Some points, each followed by its number:
-0.2| 0.4|-0.5| 0.6|-1.6|-0.6|-0.4|-1.3|-0.2| 1.2|-0.1|-1.7|-0.7|-0.9| 0.6| 0.0|-0.7| 0.3|-0.7| 1.1|-1.4| 0.6| 0.1| 0.2|-0.7|-0.4| 0.1| 0.2| 0.0| 1.9| 0.6| 0.2| 0.5|-0.7| 0.6| 0.3| 0.2| 0.3| 1.6| 0.5|-1.8|-0.8|-0.9|-0.2| 0.4|-0.5| 0.5| 0.8|-0.5| 1.8| 0.5| 0.1|-0.1|-0.9|-0.1| 0.9|-0.7|-0.1| 0.5|-0.2| 0.2| 0.1|-0.7|-0.2|-0.8|-1.8|-0.7|-1.2|-1.4|-0.7| 0.8| 0.4| 0.4| 0.1| 0.2|-1.7|-0.9|-0.3|-0.2|-0.2| 0.0| 0.7 0
-1.5|-0.7|-0.8| 0.5| 0.2| 3.0|-0.8| 1.7|-0.4|-1.4|-0.2| 3.6| 2.5| 1.1|-1.4|-2.7|-0.7| 0.5|-0.5|-1.4| 1.4| 0.7|-2.1|-2.0| 2.6|-1.2| 1.2|-1.0|-0.4|-2.0|-1.3|-0.9| 0.0| 1.6|-1.4| 0.1|-0.9| 0.1|-1.4|-0.1| 1.2|-0.4|-1.8| 1.5|-0.4| 2.1| 0.3|-0.4| 2.0|-1.4| 0.1|-0.2| 0.7| 0.5| 2.0| 0.9| 1.2| 0.6| 2.4| 0.8| 0.0| 0.6| 0.0| 0.8| 0.3| 0.8|-1.5| 1.3| 2.2| 1.4|-1.1|-0.1| 0.7|-1.6| 0.6| 3.3| 0.2| 0.2| 1.2| 0.3| 0.5|-1.6 1
-0.2| 0.4|-1.0| 0.0|-0.2| 0.4| 0.0| 1.7|-0.2|-1.5| 0.3| 1.3|-0.1| 0.3|-0.1|-0.4|-0.7|-0.9|-0.5|-0.7| 0.2|-0.7| 0.1|-1.1| 0.8|-0.7|-0.8| 0.8|-0.3|-1.2|-0.7| 0.3| 0.9|-0.6| 0.0|-0.7|-0.8| 0.1|-0.4|-0.2| 1.0|-0.3| 0.8| 0.0| 0.0| 0.1|-0.5| 0.6|-0.5|-0.1|-1.1| 0.3| 0.1| 0.4| 1.3| 0.5| 0.1| 0.7|-0.3|-0.5| 0.1|-0.3| 0.2| 0.0|-0.2|-1.0|-0.6| 0.5| 0.9| 0.9|-1.1| 0.1| 0.4|-0.4| 1.0| 1.1| 0.0|-1.2| 0.5| 0.3| 1.2| 0.1 2
 0.6| 0.7|-1.2| 0.3| 1.1| 1.0|-0.2| 0.2|-0.7| 1.1|-0.2|-1.4| 1.0|-1.2|-0.8|-0.4| 0.9| 0.5| 1.5|-1.0| 1.2| 0.2|-0.9|-0.5|-0.2|-0.8| 1.5|-0.4| 0.4|-1.2|-0.6|-0.6| 0.2| 0.7|-0.5| 0.5| 0.3|-0.9| 0.3| 0.0| 0.7| 0.2| 1.7| 0.0| 0.3| 1.3| 0.8|-0.8| 0.0| 0.2|-0.4|-0.6| 0.8| 0.8| 0.5|-0.1| 0.7| 0.3|-1.0| 0.0| 0.3| 1.0|-0.3| 1.2|-1.0| 0.1| 0.5| 1.7|-0.9| 1.0| 0.3| 0.5|-0.8|-0.2| 0.2| 1.4|-0.2|-0.9| 1.7| 0.7| 1.5|-0.2 3
-0.6|-1.8| 0.7| 0.3| 0.3| 0.2|-0.4| 0.9| 0.4| 0.4|-1.2| 0.0|-0.4| 0.1| 0.5| 0.7| 0.3|-1.5| 0.6|-1.6|-0.2|-0.9|-0.4| 0.3| 0.9| 0.2|-0.3|-0.6|-0.8|-0.3| 0.1| 0.6|-0.8|-1.0|-0.3|-1.0|-0.7|-0.1|-1.6|-0.8| 1.5| 0.0| 0.7| 0.4| 0.7| 0.0|-1.7| 0.2| 0.8|-0.5|-1.8| 0.5|-0.7| 0.1|-0.5|-0.2| 1.9|-1.6|-0.3| 0.2| 1.0|-1.4| 1.2| 0.6| 0.7| 0.5|-0.4| 0.8| 0.7|-0.7| 0.7| 1.0|-0.4|-0.1| 0.2| 0.9| 0.7| 1.4| 0.1| 0.1|-0.2|-1.3 4
-0.6|-0.6| 0.2| 0.0| 0.5| 0.7|-1.8| 0.7|-0.4| 0.5| 0.0|-1.4| 0.4|-0.4| 0.0|-1.8|-0.2| 1.0| 0.9|-1.0|-1.9|-1.8|-0.2|-1.4|-0.4|-0.1|-0.3| 0.0|-0.9|-1.6|-1.0|-0.5|-0.6| 0.2|-0.6| 0.6| 0.0| 0.1|-0.7| 0.5| 1.3|-1.2| 0.7| 0.8| 0.0| 0.3|-1.3| 0.9| 1.9|-1.0|-0.9|-0.7| 0.1| 2.1| 0.7| 1.0| 1.7| 1.7| 0.6|-1.7| 0.7|-0.8|-0.2| 1.4| 0.3| 0.6| 0.5|-0.2| 0.6| 1.4|-1.2| 0.6|-1.0|-0.4|-0.7| 0.5|-0.1|-0.9| 0.2|-0.1| 0.8| 0.3 5
 0.0| 0.3|-0.2| 0.5|-1.1| 0.4|-0.9| 0.1|-1.3|-0.7| 1.8|-1.5| 0.4|-0.1| 0.0|-0.6|-0.3| 0.3|-0.7|-0.6|-2.8|-1.5|-1.1| 0.1|-1.0| 1.1|-0.5|-0.7|-0.3|-0.7|-0.6|-1.0|-2.8| 1.1|-1.4|-0.3|-1.2|-0.1| 2.8| 0.9|-1.7| 1.4| 0.5|-0.5| 0.1|-0.6|-2.2|-0.9| 0.1| 0.1|-0.1|-0.1| 0.5| 0.9| 0.6| 0.8|-0.4| 1.7| 0.2|-0.4| 0.4|-0.2|-1.1| 0.9|-0.1| 0.4| 0.0| 0.4|-0.6| 1.3| 0.9| 0.7|-0.2| 0.4| 0.6|-1.9|-1.9|-0.4|-0.3| 0.3| 1.7|-0.3 6
 0.2|-0.3| 0.3| 0.0|-1.3|-1.5|-2.6|-0.4|-0.3|-0.8| 0.7|-1.6|-1.0|-1.6| 0.3| 0.5|-2.9| 0.2|-0.6| 0.4|-0.9|-0.2|-0.3|-0.2|-1.8|-0.3|-0.3| 0.5| 0.3| 2.2|-1.7| 1.5| 0.1| 1.1| 0.9| 0.3|-0.1| 0.5| 0.8| 0.0|-2.8| 1.0|-0.8| 0.0|-1.1|-1.5|-1.3|-0.5|-1.4| 0.6| 1.3| 1.8| 0.2|-1.7|-1.0| 1.2|-1.6| 0.2|-1.6|-0.6| 0.8| 0.6|-0.7|-0.9|-1.9|-1.8|-0.4|-0.1|-1.3| 0.5| 0.3| 0.0|-2.0| 0.9|-0.2|-1.9|-0.8|-1.1|-0.8|-0.2| 0.5| 0.5 7
 1.4| 0.6|-1.3|-0.2|-0.5|-0.4|-0.8| 0.6| 1.0|-1.4|-0.2|-0.1| 0.0|-0.4| 0.1|-1.1| 0.1| 1.1| 0.5|-0.1| 0.5|-0.6| 0.3|-0.9| 0.2|-0.7| 1.1|-0.4| 1.6|-0.3|-1.5| 0.1|-0.6|-0.7|-0.2|-0.7|-0.4| 0.7| 0.2| 0.3| 0.3| 0.6| 0.3| 0.7| 0.0| 0.7|-0.1| 0.0| 0.7| 1.1| 0.9| 0.7| 0.3| 0.3| 2.4|-0.3|-0.8|-0.1|-0.4| 0.5| 0.8|-1.0|-0.1|-1.1|-0.3|-0.4|-0.8| 0.7| 0.9| 1.0| 0.8|-1.7|-0.3|-0.5|-0.5| 0.2| 0.0|-1.5| 0.0|-0.1| 0.4| 0.4 8
-0.8| 0.2| 0.5| 1.1| 1.1| 2.0|-1.0| 1.2| 0.2|-1.0| 0.9| 1.1| 0.0| 0.2|-0.9|-1.2| 0.9|-0.2| 1.2|-1.1| 0.0|-1.1|-0.4|-1.2| 0.9| 1.4|-0.1|-1.0| 0.1|-1.0|-0.1|-1.2| 0.6|-0.1|-1.1|-0.4|-1.5| 0.5|-0.7| 0.3| 0.7|-0.8| 0.9| 0.4| 0.3| 0.9|-0.8|-1.0|-1.0|-1.0|-0.1|-0.1| 0.3| 0.9| 0.0|-1.1| 0.8| 1.1| 0.2|-0.1|-0.3| 0.5|-0.2| 1.0| 0.4| 1.4| 0.2|-0.3|-0.5|-0.3|-0.7| 0.2|-1.0|-1.2|-0.4| 0.6|-0.1|-0.2|-1.1|-0.8|-1.0|-1.0 9
 1.0|-0.2|-2.2|-0.8| 1.6| 1.7| 2.4|-0.9| 0.4|-1.0| 0.2| 1.5|-0.1| 1.7|-0.8| 1.2| 0.6| 0.6| 0.2|-2.2|-1.8| 0.9| 2.0|-0.2| 1.7| 0.9| 1.3| 0.4| 1.5| 0.1| 1.3|-0.4| 0.6| 0.9|-0.1| 0.3|-0.3| 0.3|-2.0| 0.4| 1.9|-0.3|-1.3| 0.6| 1.0| 0.8| 1.3|-1.2| 0.2|-1.3|-0.2|-1.7|-0.3| 1.1|-2.2|-0.2| 2.2|-1.2| 0.1| 1.6| 0.0|-1.2| 0.0| 1.0| 1.1| 0.5|-0.2| 0.3| 0.7| 0.8| 0.4| 0.7| 0.5| 0.2|-0.8| 0.8| 1.2| 1.6|-0.5| 2.6| 0.0|-0.9 10
-0.6| 0.6|-0.2|-0.1|-0.3| 0.1|-0.6| 0.8|-0.5| 0.1| 0.0| 1.0| 0.4| 0.3| 0.8|-0.7|-0.8| 0.3|-0.8|-0.2|-1.7|-1.5| 0.1| 0.0| 1.2| 0.2|-0.1|-0.5| 0.1|-0.2|-0.9| 0.2|-0.6| 1.1|-1.1|-0.4|-1.7| 0.5|-0.5| 0.0|-0.6|-0.7| 0.4| 0.6|-0.3| 0.4| 0.7| 0.0|-0.9|-0.3|-0.4|-0.1| 0.5| 0.3| 0.3|-1.1| 0.2|-0.2| 0.6|-0.5|-0.4|-0.5|-0.3| 0.4| 0.0| 0.5| 1.6|-1.1| 0.2|-0.6| 0.7|-0.3|-0.6| 0.4|-1.1| 1.0| 1.2|-0.1|-0.2| 0.7| 1.3|-0.8 11
New points follow, each followed by the numbers of its three nearest points above, looking only along the 2 directions in which the numbered points spread most, nearest first.
 0.6|-0.1|-0.3|-0.2| 0.5| 2.0|-0.5|-1.1|-0.3|-0.2| 0.6| 0.3| 0.2| 0.8|-0.7| 0.3|-0.4|-0.9| 0.1|-0.2|-1.0| 0.5|-0.7|-0.2|-0.8|-0.6| 1.6|-0.2| 0.1|-1.9|-1.2| 0.4|-0.2|-0.4|-0.7|-0.4| 0.3|-0.3|-1.1| 0.4| 2.0|-1.3| 0.9|-0.8|-0.8| 1.0| 0.1| 2.0| 0.5| 0.1|-0.5|-0.5| 0.5|-0.7| 0.4|-0.1| 1.1| 0.1| 1.4| 0.6| 1.0|-0.4| 1.5| 0.2| 0.9| 0.0|-0.1| 0.7| 2.0|-0.3|-0.7| 0.9| 1.5|-1.5| 0.1| 1.1| 1.5| 0.8| 0.5| 0.0| 0.5|-0.6 9 4 3
 0.7| 0.8|-0.6| 0.2| 1.1| 0.6|-0.3|-1.6| 0.6| 0.5|-0.8|-1.5| 1.1| 0.5| 0.6|-0.6| 0.5| 0.9| 0.4|-0.9| 0.0| 0.0|-1.7|-1.3|-0.9|-0.5| 0.5| 0.0|-0.7|-0.1| 0.6|-1.2|-0.7| 0.5| 0.6|-0.7|-0.1| 0.5| 0.7|-0.2| 0.0| 1.3| 0.9| 0.8|-0.1|-0.2| 0.3|-1.5|-2.1| 0.5|-0.8|-0.2| 1.3| 0.2| 1.0|-0.1|-0.9|-1.0|-0.5| 1.1|-1.1| 1.0| 1.7| 2.1|-1.1| 0.1| 0.9| 0.8| 0.4|-0.7|-1.3| 1.6| 0.2| 1.0| 0.2| 1.0| 0.1|-0.3|-0.6| 0.1|-0.6|-0.8 11 8 3
 0.5| 0.7| 0.4| 0.6| 0.2| 1.8| 0.6|-1.1|-0.6| 0.4|-0.1| 0.9| 0.3| 0.6|-0.8| 2.1|-0.2| 0.5| 0.0|-1.7| 0.1|-0.2| 0.4| 0.2| 1.4|-1.0|-0.3| 0.0|-0.2|-0.2| 0.9|-0.5| 1.0| 0.1| 0.0|-1.7|-0.2|-0.4|-0.2| 1.1| 1.9|-0.3| 1.2|-0.9|-0.6| 0.0| 0.7| 0.1|-1.2|-0.8|-0.8| 0.4| 0.0| 2.0|-1.2|-0.2| 1.8|-1.3| 0.7| 1.7|-0.7|-0.4| 0.5| 0.8|-1.0|-0.3| 0.8|-0.9|-0.2|-0.3| 0.5| 0.7| 0.6|-0.1| 0.6| 0.4| 1.0|-0.7| 1.0|-0.9|-0.3|-0.5 4 11 9
-0.8| 0.0|-0.7| 0.5|-0.2|-0.4|-0.9| 0.0|-0.6| 0.1| 0.9|-0.8| 1.2|-1.0| 0.7|-0.8|-1.1| 0.2|-0.9|-0.4|-0.9| 0.4|-0.2| 0.1|-0.4| 0.6| 0.3|-0.6|-0.2|-0.7|-1.2| 0.3|-0.4|-0.8| 0.1| 0.5|-1.2|-0.4| 0.3| 0.9|-0.7| 0.4| 0.9|-0.8| 1.5| 1.7|-0.1|-0.2| 0.5| 0.7| 0.3|-0.6| 0.3|-0.8|-1.4| 1.7|-1.5| 2.7|-0.8|-0.1| 0.9|-0.5|-1.6|-1.3|-2.1|-0.1|-0.4|-0.9|-1.2| 0.3| 0.0|-0.6|-0.6|-0.4| 1.2|-0.9|-0.6|-0.7| 0.2| 0.5| 2.4| 0.9 6 8 0
 1.1| 0.6| 0.1|-1.8| 2.4| 1.6| 0.6| 0.8|-1.6|-3.3|-1.8| 2.7|-1.2| 0.9|-1.9| 1.1| 1.8| 2.3| 1.1|-1.6| 0.7|-0.6|-0.9|-2.8|-0.3|-0.1|-0.6| 4.1| 0.4|-4.0| 0.8|-1.0| 1.9| 0.1| 0.8|-0.5| 3.9|-2.4| 0.3|-1.6|-0.8| 0.6|-5.9|-2.3| 2.2|-0.5| 2.4|-0.8| 0.2|-2.0|-0.6|-0.7|-0.9| 1.4| 2.1| 0.2| 2.5|-1.1| 1.3| 3.7|-1.2|-0.2| 3.8|-1.5| 2.4|-1.0| 0.1|-0.4| 4.7| 0.4| 0.0|-0.7| 0.4| 3.2|-0.4|-2.0| 0.9| 1.3| 1.4| 2.0| 1.2| 0.3 4 10 9
 0.1|-0.1| 0.2| 0.1| 1.3| 1.7| 0.3|-0.1|-0.5|-0.1| 0.5| 1.7| 0.8|-1.0|-1.5|-0.8| 0.5| 0.7| 0.9| 0.5|-0.1| 1.4|-0.8|-0.8| 1.4|-1.1| 1.3| 0.2| 2.0|-1.4| 0.1|-0.8|-0.8| 1.3| 0.1|-1.3| 0.6|-0.1|-1.4| 0.1| 2.1|-0.2|-0.6| 0.7| 1.4| 1.4|-0.3| 0.1| 1.3|-0.4| 0.5|-0.8| 0.6| 0.2| 1.2| 0.0|-0.1| 0.4|-0.2| 1.1|-0.1|-0.2|-0.1|-0.1| 0.7| 1.0| 0.4| 1.2| 1.7| 1.4| 0.2|-0.3| 0.5|-0.1|-0.4| 1.4| 1.0|-0.2| 0.4| 0.0|-1.2| 0.0 9 3 4
-0.8|-1.1|-1.3|-0.2| 0.5|-0.6|-0.3| 0.4|-0.4|-0.9|-0.9|-0.9| 0.3|-0.2| 1.7|-1.5|-0.1| 0.4|-0.2|-1.5|-0.5|-0.6|-1.6|-0.5| 0.4|-0.8| 1.0| 0.3| 0.3|-1.0|-1.0| 0.4| 1.0| 1.2|-0.3|-2.3|-1.0|-0.3| 0.7| 2.0| 0.8|-0.9| 0.2| 0.4|-0.9| 0.3|-0.5| 0.1|-0.7| 1.2| 0.6| 0.6|-0.2| 0.9| 0.3|-0.5|-0.5| 0.7|-1.2| 0.0| 0.1|-0.5|-0.2|-0.8| 0.4| 0.7| 0.2|-0.6| 0.1|-0.6|-0.4| 0.9|-0.4|-0.6|-0.6| 1.1|-0.3|-1.6| 0.3|-0.9| 0.1|-0.8 8 3 2
-0.5| 0.2|-1.0| 0.4| 0.4| 0.9|-0.1| 0.3|-1.1| 0.6| 0.7| 0.0| 1.1|-0.9| 0.8|-2.5|-0.7| 0.3|-0.8|-1.5| 0.8|-1.1|-2.1|-0.8| 0.3|-0.6|-0.1| 0.0| 0.6|-2.8|-0.7|-0.7| 0.0| 0.5|-0.1|-0.1|-0.5| 1.2| 1.1| 0.8|-0.2| 0.7| 0.8| 0.1| 0.1| 1.7|-0.7| 0.7|-0.4| 0.1| 1.7|-0.1| 2.5|-0.1| 0.9| 0.7| 0.4| 0.0|-0.4|-0.5| 0.3| 0.2| 0.0|-0.9|-1.0|-0.8|-0.5| 2.1| 0.6| 0.8|-0.3|-0.1|-0.4|-0.6|-0.2| 1.0|-0.4|-0.8|-0.3| 1.2| 0.5| 0.3 5 2 8
 0.0|-0.4|-0.3| 1.7| 0.8| 2.2| 1.5| 0.5| 2.9| 0.2| 1.1| 0.2|-1.1| 1.6| 0.5| 1.0|-0.1| 0.9| 1.7|-0.2| 3.2|-1.0|-0.9|-0.7|-1.8|-0.8| 0.5| 0.2| 1.9|-0.6|-0.9| 1.0| 0.2|-0.8|-2.0| 1.4|-0.8|-0.3|-0.2|-0.6| 2.8| 0.2| 0.8| 0.0| 0.9|-0.3| 1.6| 1.7|-1.8|-2.7|-2.0|-1.1|-0.9| 0.7|-0.6|-0.5|-0.4|-0.9| 2.9|-0.4|-0.9|-0.5| 1.3| 0.7| 0.1| 0.6|-0.4| 1.4| 0.6| 0.1|-2.0|-1.7|-1.1|-0.4| 1.3| 0.5|-1.9| 1.1| 1.1| 0.8|-2.0|-0.5 4 9 11
 0.6|-0.2|-0.4| 0.6| 0.0|-0.3|-0.9|-0.7| 1.3| 0.6|-0.5|-0.1| 0.6| 0.0|-0.4|-0.1|-0.3| 0.4|-1.3| 0.1|-0.7| 0.9| 0.5| 1.1| 0.6|-0.2| 0.9| 0.0| 0.0|-0.7|-1.7| 0.8|-0.2| 0.9| 0.4| 1.2|-0.4| 0.9| 0.2|-0.5|-1.3|-0.1|-0.8| 0.7| 1.3|-1.0| 0.5|-0.5| 0.7| 0.4| 2.1| 1.6| 1.2| 0.2|-0.5| 0.4|-0.8| 1.2|-0.6|-0.2|-0.7|-0.5|-2.3| 0.4|-0.5| 0.3|-0.4|-0.7| 0.5|-0.3| 1.4|-0.5| 0.0| 1.2| 0.2|-0.1|-0.9|-0.7|-0.5| 0.1| 0.9| 0.4 8 11 6
-0.2| 1.7|-0.3|-0.6| 1.0| 0.5|-0.1| 0.4|-0.7|-1.2| 0.6| 2.8|-1.1| 0.9|-0.1|-1.8| 0.0| 0.6| 0.8|-0.6|-1.1| 1.3|-1.0| 0.1|-0.5|-0.7| 2.2| 0.9| 0.7|-1.4|-0.8|-2.0|-0.6|-0.2|-1.1| 0.5| 0.2|-0.2|-0.5|-0.5| 2.3| 1.2| 0.5|-0.3|-0.4| 2.1|-1.0| 0.5|-0.5|-1.5| 0.8| 0.1| 1.2| 1.0| 0.8| 0.4| 1.0|-0.4| 1.6| 1.4| 1.2| 0.6| 0.9|-0.5| 0.0|-0.2| 0.6| 0.6| 2.2| 0.4| 0.6| 0.4| 0.5|-1.2| 0.0| 0.5| 0.9|-1.6| 0.9| 0.1| 0.5|-1.4 9 2 3
-0.5|-1.3| 0.0|-0.5|-0.4|-0.9| 1.0|-2.2| 1.6| 0.2|-0.1| 0.3|-0.3|-0.3|-0.1| 1.0| 0.7| 0.0|-0.5| 0.8| 1.1| 0.1| 0.9| 0.4|-1.0| 0.6|-0.3|-0.8|-0.9| 0.7|-0.8| 0.6| 0.7| 0.8|-1.2| 0.6| 0.5| 1.1| 0.0|-0.9|-1.1| 0.4|-0.8|-1.3|-0.6|-2.2|-0.8| 1.2| 1.1| 1.0|-1.1| 0.3| 0.2|-0.2|-0.2|-1.1|-0.4|-2.0|-0.2|-1.0|-0.5| 0.9| 0.0| 0.2| 0.5|-0.2| 0.1|-0.9| 0.7|-1.0|-0.3|-0.4|-0.1| 1.0| 0.2|-0.6| 1.2| 2.2| 0.2|-1.6| 0.9| 0.6 11 0 8
-1.0| 0.6|-0.2|-1.0| 0.6| 2.2| 0.5| 0.9|-0.7|-0.2| 0.8| 1.0| 0.5| 1.4|-0.6|-0.2| 1.2| 0.5| 0.2|-1.7| 0.8| 0.8| 0.3|-1.6| 0.9|-0.1|-0.8|-0.5| 1.0|-1.7| 0.1|-0.9|-0.5|-0.3|-1.2|-1.8| 0.9| 0.8|-1.5| 0.1| 3.7| 0.7| 0.6|-0.8| 0.1| 0.9| 0.6| 0.3| 2.2|-1.9|-0.8|-1.7|-0.4| 1.4| 0.8| 0.4| 2.4| 0.5| 1.1| 0.4|-0.2|-0.2|-0.3|-0.7| 0.2| 0.4| 0.2| 0.1| 1.1| 0.2|-1.2|-0.1| 0.8|-0.6|-1.3| 1.1| 1.5| 1.3| 1.7| 1.0| 0.0|-2.4 9 4 3
 0.7| 1.2|-0.8| 0.7|-0.4| 1.7| 1.1| 0.5|-2.7| 0.0| 0.5|-1.2| 0.5| 1.7| 0.2| 1.3| 1.3| 1.2| 1.4|-0.7|-0.2| 1.3| 0.8|-1.2| 1.3|-0.3| 0.1| 0.2|-0.7|-1.5| 1.5|-0.2| 0.4|-0.6|-2.8|-2.0| 0.0|-0.2|-0.2| 1.0| 0.8| 0.6| 1.0|-2.1| 0.7| 1.1|-1.0|-1.6| 1.1|-1.2| 1.3| 0.1|-0.8| 0.8| 2.0| 0.4| 0.2|-0.8| 0.4| 0.1| 0.7|-0.5| 0.7| 0.1| 0.4|-1.0| 0.7|-0.3| 1.8| 0.8| 1.5|-0.8|-0.9|-0.1|-1.2| 1.8| 2.0| 0.8| 0.1| 0.6| 0.8|-2.0 4 9 11
 0.4| 0.4|-1.0| 0.6| 0.5| 0.0| 0.9| 0.8|-1.4| 0.1| 0.3|-0.2|-0.3| 0.3|-0.3|-0.6| 0.9|-1.2| 0.5| 0.6| 0.3|-0.7|-1.0|-0.2|-1.1|-0.8| 0.4| 1.0|-1.2|-1.2|-1.7|-0.1|-0.2|-1.1|-0.6|-0.4| 0.1|-0.5| 1.0|-0.1|-1.2| 0.1|-1.4| 0.6| 0.1| 1.4| 0.0|-0.4|-0.2| 0.2|-0.2| 0.6| 1.1| 1.3|-0.1| 0.2|-0.3| 1.2| 0.0|-1.3| 0.2|-1.7|-1.0| 0.3| 0.4|-0.4|-1.2|-1.0|-0.1| 0.5| 0.1| 0.0| 0.9|-0.5| 1.6|-0.2| 0.8| 0.2| 1.7| 0.5| 1.1| 2.1 8 11 3
 0.2| 0.3| 0.8| 0.7| 0.4| 0.1| 1.2|-0.8| 1.3| 0.8| 1.7| 0.7| 0.3| 0.5|-0.6| 0.6|-0.3|-0.1|-0.5| 0.2| 0.2|-0.6| 1.5| 0.1| 2.1| 0.8|-0.5|-1.8|-0.1| 1.3|-0.3|-0.5|-0.4| 0.1|-0.2| 0.2|-0.6| 0.3|-2.1| 0.3| 0.9| 0.6| 1.1| 1.8| 0.3| 1.7|-0.2| 0.2| 1.4|-0.4|-0.3|-0.4|-0.9|-0.9|-1.2|-0.5|-0.3| 0.1|-0.1|-0.1| 0.1| 0.1|-0.7| 0.4| 0.7| 1.5| 0.0| 0.4| 0.3| 0.4| 0.2|-0.1|-0.2| 0.4|-1.3| 1.5| 0.9| 0.6|-0.3| 0.2|-0.8|-1.3 4 11 9
 0.7|-0.6| 0.2| 0.4|-0.5| 0.9|-0.5| 0.3|-0.6|-0.8| 0.1| 0.6| 0.5| 0.7| 0.1|-0.5| 0.5| 0.0| 0.7|-1.0|-0.5|-1.1|-0.5|-1.2| 0.6| 0.0|-0.4| 0.4|-0.3|-1.7| 0.2|-0.4| 0.7|-0.6| 0.0|-0.7|-0.2| 0.1|-0.5| 0.5| 0.3| 0.1|-1.1| 0.0| 0.3| 0.9| 0.0|-0.4| 1.1|-0.7| 0.4|-0.5|-0.1| 0.8| 0.6|-0.3| 1.0|-0.2| 1.0| 0.9|-1.0|-0.2| 0.3| 0.2|-0.1| 0.6|-0.7| 0.3| 1.3| 0.6|-0.7|-0.6|-0.3|-0.1|-0.2| 1.6| 1.1|-0.2| 1.1| 1.0|-0.2|-1.2 9 3 2
 0.9| 0.2|-1.2| 0.9|-0.2|-0.3|-2.4| 0.6|-1.0|-0.4|-0.5|-1.5|-0.1|-0.2| 1.7|-1.2|-0.9| 0.0|-0.1| 1.6|-0.7| 1.1|-0.9| 0.4|-1.6|-0.4| 0.0| 0.1|-0.4|-0.1|-1.2| 0.1| 0.1| 1.0|-0.5| 1.8| 0.4| 0.7| 1.3| 0.8|-2.4| 1.1|-1.4| 0.1| 0.8|-1.8|-0.7| 0.1|-0.7| 0.2| 1.1| 0.7| 0.0|-0.5| 0.3| 0.4|-1.6|-0.8|-1.0|-0.2|-0.3| 1.5|-1.2| 0.1|-1.7|-1.6| 0.4|-1.1|-1.7| 0.0| 0.0|-1.5| 0.2|-0.5| 1.1|-1.1|-0.6| 0.0| 1.1|-0.5|-0.3| 1.7 6 0 7
 0.2| 0.8| 0.1| 0.2| 1.0| 0.0| 0.3| 0.5|-0.4|-0.3| 0.0| 1.1|-0.4|-0.3|-1.5|-1.5| 1.0|-1.5|-0.7|-1.7|-0.2| 1.2|-0.2| 0.2|-0.9| 0.1| 0.7|-0.1| 1.2|-0.5| 0.3| 0.4|-1.2|-0.1| 0.3| 0.6| 0.0| 1.4|-0.2|-0.1|-0.4|-0.1| 0.3| 0.1| 1.8|-0.4|-1.0| 0.6| 0.3|-1.5|-0.4|-0.1| 0.5|-0.3| 0.3| 0.9|-1.5| 1.2|-1.2| 0.2| 0.8|-0.6|-0.5| 0.3|-0.1|-0.6| 1.4| 0.2| 1.1| 1.0|-0.3|-0.7|-0.8|-0.9| 0.0| 0.0|-0.9|-0.3|-0.1| 0.7| 0.4| 0.1 11 8 3
 0.0| 0.3| 0.3|-0.2|-0.7| 2.0|-1.1|-0.1| 0.0| 0.1| 0.9| 1.5|-0.1| 1.3| 0.7|-0.7|-1.0|-1.3| 1.5| 0.4|-0.3|-0.7|-0.7| 0.4| 0.8| 0.8|-0.5| 0.1| 0.8|-0.7| 1.5|-0.7| 0.4| 1.2|-0.5|-0.5|-1.4|-0.8| 2.1| 1.3|-0.1|-0.3|-0.3| 0.1|-1.0| 2.2|-1.0| 0.0| 0.2| 1.1|-1.0|-0.4|-0.5| 0.5| 0.5|-2.2|-0.8| 1.1| 0.5|-0.3|-0.7|-1.1| 1.0|-2.9| 0.4| 1.2|-0.6| 0.1|-0.3| 1.1|-0.6|-1.7|-0.9|-0.2| 0.9| 1.6| 0.0| 0.9|-0.3|-0.5|-0.3|-1.6 3 2 11
-0.5|-0.5|-1.1| 0.5| 0.6|-0.4|-3.3| 1.3| 1.2| 0.7| 0.6|-0.9| 0.2|-2.0| 0.7|-2.2| 0.0|-0.8|-0.4|-2.2|-1.4|-0.6|-1.9| 0.3| 0.4| 1.9|-0.3| 0.9|-0.1| 0.9|-1.6|-0.8| 0.5| 1.5| 0.2| 0.4|-0.9| 1.1| 1.0| 1.4|-1.2| 0.1| 0.5| 0.7|-1.0| 1.0| 0.7|-1.5|-1.1|-0.2| 1.0| 0.6|-0.1| 1.7| 0.1| 0.1| 0.6| 1.2|-0.3|-2.3| 0.0| 0.3|-1.9|-0.2|-0.2|-0.5| 0.4|-0.4|-1.0| 0.0| 0.1|-0.2|-1.1|-0.7| 0.8|-0.9|-1.9| 0.2|-1.7| 0.5| 1.3| 1.0 6 8 11
-0.5| 1.2| 2.3|-2.0| 0.8|-0.6| 1.2|-1.8| 1.5| 1.3|-1.2|-1.0|-0.5| 0.0| 0.8| 1.1|-0.1|-0.4| 0.0| 1.2| 0.4| 0.6| 2.8| 1.4|-1.8|-1.3|-0.4|-0.3| 0.0| 1.5| 2.3| 0.3| 1.1| 0.4| 1.1| 0.3| 2.7|-1.3|-0.5|-0.9| 0.5|-0.4|-0.3|-0.2| 0.4|-0.3| 0.5| 1.9| 0.1|-1.2|-1.6| 0.0| 0.3|-1.3| 0.5|-1.4| 0.4|-1.6|-0.3| 1.3| 1.5| 0.2| 1.9| 1.9| 0.4|-0.2|-0.9|-1.0| 0.7|-2.2| 1.2| 2.1| 0.6| 0.4|-0.6|-1.4| 0.0| 0.6| 0.1|-0.6|-1.9| 0.7 4 11 0
-0.7| 1.3|-0.4| 0.8| 1.0| 1.3| 1.0|-0.8| 0.1| 1.1| 0.0| 1.8| 0.7| 1.0|-0.7| 1.2|-0.2|-0.5| 0.3|-0.5| 1.1| 0.9|-0.6| 0.5| 1.3|-3.0| 0.6|-1.3| 0.9| 1.4| 1.8|-0.8| 1.0| 0.2| 0.6| 0.7| 0.0| 0.0|-2.5| 0.9| 1.9|-0.7|-1.4| 0.8| 0.4|-0.5| 1.3|-0.7|-0.2|-0.1|-0.8|-1.4|-0.3| 0.2|-0.2|-0.4| 0.9|-1.8| 1.1| 3.1| 0.3| 0.3| 0.0| 0.3| 1.1| 0.5|-0.9| 1.4| 1.0| 1.4|-0.6|-0.2|-0.3|-0.7| 0.1| 0.7| 0.6| 0.8| 1.8|-0.2|-1.5|-1.8 4 10 9
